Look-ups in named tables: a row name and a column name give one cell, copied from the table.

futu
columns: noz, rume
rolegu: [-568, -707]
rop: [448, 219]
mabepe: [-663, -763]
dazibo: [574, -411]
kinoko: [140, 483]
taz: [-718, -529]
zised: [-113, -644]
vug: [39, 588]
defetip: [-560, -485]
gepata: [-31, -989]
fol: [51, 336]
tif: [110, 313]

What is the noz of dazibo in futu? 574
What is the noz of rop in futu? 448
What is the noz of fol in futu? 51
What is the noz of defetip in futu? -560
What is the rume of tif in futu? 313
What is the rume of defetip in futu? -485
Row with the largest noz: dazibo

siz =
         vunotor  rupub     zev   vamip
lef       -24320  -1674   43173  -54298
lar       -15868  -3873   18935  -29648
vira      -24300  -1604   42370  -51033
tomitil   -27223    120   52532  -62861
tenan     -12987  -3995   14704  -27092
nirud      -4713  -7599  -16193     548
bof       -29271     83   49591  -58120
bor        -9760  -7010    1907  -14693

vunotor of tomitil is -27223
vunotor of vira is -24300
rupub of tenan is -3995
rupub of tomitil is 120
rupub of vira is -1604
zev of lar is 18935
vamip of tenan is -27092
vamip of bor is -14693
Row with the largest vunotor: nirud

zos.tsv
	pav	fik	senavol	vefogap	kepekeg	fub	fipa	rez	tapuvu
gulirum	-327	-594	359	-114	201	-153	-138	-376	-96
fim	-325	-593	387	-11	439	146	148	-170	-30
lub	-323	-599	359	-118	197	-153	-140	-373	-88
pozere	-324	-587	419	69	481	148	149	-174	-32
betotop	-275	-422	638	184	498	145	144	-174	-31
rol	-328	-602	371	-119	202	-150	-105	-295	-52
dudig	-327	-595	370	-90	333	106	140	-173	-30
non	-315	-526	575	169	497	149	144	-170	-32
saku	-324	-601	365	-74	365	115	144	-174	-35
fite	-329	-599	368	-117	193	-153	-135	-359	-85
nat	-318	-593	364	-114	196	-155	-140	-379	-95

What is the senavol of nat in zos? 364
What is the rez of fite in zos? -359
What is the pav of fim in zos? -325
What is the rez of lub in zos? -373
What is the fipa of dudig in zos? 140
What is the fik of nat in zos? -593
What is the pav of betotop in zos? -275

vak
|  | darapa | rudaza | zonome | nemis | filaze | tigosut | bisob | rono | duz | zabi |
|---|---|---|---|---|---|---|---|---|---|---|
| gan | 131 | 102 | 199 | 134 | 80 | 182 | 48 | 58 | 132 | 127 |
| delimum | 86 | 186 | 180 | 86 | 195 | 89 | 85 | 65 | 166 | 125 |
| leno | 70 | 193 | 182 | 82 | 194 | 126 | 67 | 36 | 179 | 127 |
| molegek | 95 | 187 | 207 | 103 | 121 | 174 | 66 | 42 | 188 | 115 |
| voradag | 83 | 96 | 9 | 108 | 154 | 38 | 161 | 141 | 80 | 96 |
| rugik | 109 | 84 | 20 | 150 | 87 | 58 | 180 | 163 | 76 | 69 |
| tiba | 141 | 61 | 27 | 142 | 96 | 84 | 146 | 161 | 49 | 104 |
| nagi | 71 | 172 | 45 | 69 | 219 | 33 | 124 | 100 | 117 | 113 |

What is the tigosut of rugik in vak? 58
What is the nemis of voradag in vak? 108
What is the filaze of gan in vak? 80
What is the rono of nagi in vak? 100
What is the nemis of gan in vak? 134
What is the bisob of delimum in vak? 85
What is the rudaza of nagi in vak? 172
What is the darapa of molegek in vak? 95
What is the tigosut of molegek in vak? 174
What is the darapa of rugik in vak? 109
What is the rono of tiba in vak? 161
What is the filaze of rugik in vak? 87
What is the bisob of gan in vak? 48

vetaba
           nug  seluz    mez    dof    sab  simok  mirizod
rafotog  -3406   5560  -1740   -942  -2166    293    -8398
tepuvum  -1056   5560  -3619  -6491  -5921    900     -353
lod      -1036   5560  -4587  -3854  -7509    489    -2156
zudo     -2833   5560  -2820  -4900  -4584   1617    -5909
fali      1343   5560   -214  -6443   2049   1550    -2882
mitumu    3904   5560  -2939  -2071  -1621   1221    -5892
pag      -2716   5560  -2046  -7331  -3191   1912    -3852
dab       -309   5560  -4588  -3778  -7043    740    -3116
liti     -1920   5560  -2432  -3617  -2986   1602    -7679
gisabab  -5618   5560   -612  -1757  -1151    -60    -7463
rulige   -3755   5560   1083  -2907   2947     42    -6202
setimu     956   5560  -2313  -7078  -2186   2195    -3586
pak      -1093   5560   -949   -982    498    517    -8366
mekinof  -4280   5560   -976  -4585  -1389   1338    -6938

rafotog, simok: 293
mekinof, nug: -4280
pag, seluz: 5560
dab, mirizod: -3116
pak, mirizod: -8366
rulige, nug: -3755
mitumu, sab: -1621
pag, sab: -3191
Which row has the largest sab? rulige

guvi:
|  | zafud | nulomen | dod | pitef | regopi |
|---|---|---|---|---|---|
| nur | 91 | 146 | 239 | 70 | 65 |
| bukuf | 37 | 201 | 5 | 159 | 44 |
| mupa | 146 | 102 | 4 | 103 | 150 |

What is the dod of nur in guvi?
239
What is the regopi of nur in guvi?
65
What is the zafud of mupa in guvi?
146
What is the nulomen of bukuf in guvi?
201
What is the regopi of bukuf in guvi?
44
What is the dod of mupa in guvi?
4
What is the zafud of bukuf in guvi?
37
What is the pitef of nur in guvi?
70
What is the nulomen of nur in guvi?
146
What is the dod of bukuf in guvi?
5
What is the regopi of mupa in guvi?
150
What is the nulomen of mupa in guvi?
102
Which row has the largest nulomen? bukuf

lazuva
        rililer    mig    mim    ter    vut    dig
tek       48243  15882  32406  35258  73082  65337
vekami    61841  58550  10518  47222  54945  27529
gonob     75440  86995  32406  65168   9603   2323
nomap     48243  86995  21462  59186  73082  52734
guv       41443  72772  54294  65168  64014  65337

gonob, vut: 9603
gonob, ter: 65168
gonob, rililer: 75440
guv, mig: 72772
nomap, mig: 86995
tek, vut: 73082
guv, mim: 54294
tek, dig: 65337
guv, ter: 65168
nomap, ter: 59186
guv, vut: 64014
guv, rililer: 41443
vekami, dig: 27529
vekami, rililer: 61841
gonob, mim: 32406
nomap, mim: 21462
gonob, mig: 86995
vekami, ter: 47222
tek, rililer: 48243

tur:
columns: nelo, zisupe, maf, toz, susulit, lifo, boz, dabef, pip
dule: [9, 112, 134, 127, 114, 97, 157, 130, 121]
zekomab: [52, 114, 129, 123, 124, 20, 129, 134, 132]
lifumip: [203, 131, 138, 121, 122, 104, 65, 107, 120]

What is the boz of dule in tur?
157
What is the susulit of zekomab in tur?
124
What is the pip of dule in tur?
121
What is the lifo of lifumip in tur?
104
What is the susulit of lifumip in tur?
122
What is the toz of zekomab in tur?
123
What is the maf of lifumip in tur?
138
What is the maf of zekomab in tur?
129

zik =
	bok	fel
doboro	-0.902	6.131
voram	5.611	-5.420
tonoziz	1.414	-3.033
nen	-3.261	6.629
bisa	7.470	-7.719
fisore	-0.317	4.927
puremo	-3.356	2.291
momeke	-5.971	5.555
gerate	4.716	-1.050
vugo	6.134	-6.131

What is the bok of gerate in zik? 4.716
What is the fel of fisore in zik? 4.927
What is the bok of puremo in zik? -3.356
What is the fel of voram in zik? -5.420
What is the fel of vugo in zik? -6.131
What is the fel of nen in zik? 6.629
What is the fel of tonoziz in zik? -3.033
What is the fel of puremo in zik? 2.291
What is the fel of gerate in zik? -1.050
What is the fel of doboro in zik? 6.131
What is the bok of fisore in zik? -0.317
What is the bok of momeke in zik? -5.971
What is the bok of tonoziz in zik? 1.414

fiz.csv
,tanen,riredi,nos
vil,-25453,79089,-44492
dugi,-22369,13656,-36325
losak,-64110,-8217,46566
gok,-57443,62271,-26996
tivon,-61078,69347,-46249
nenovos,42414,42267,17214
firudir,40431,20388,37517
mobik,2858,3395,10603
kan,36884,-51423,66605

What is the nos of kan in fiz?
66605
What is the nos of tivon in fiz?
-46249
What is the tanen of gok in fiz?
-57443
What is the nos of nenovos in fiz?
17214
What is the nos of gok in fiz?
-26996
What is the tanen of losak in fiz?
-64110
What is the riredi of gok in fiz?
62271
What is the tanen of dugi in fiz?
-22369
What is the tanen of firudir in fiz?
40431
What is the nos of vil in fiz?
-44492
What is the nos of mobik in fiz?
10603
What is the nos of dugi in fiz?
-36325
What is the nos of firudir in fiz?
37517
What is the riredi of losak in fiz?
-8217
Which row has the largest riredi? vil

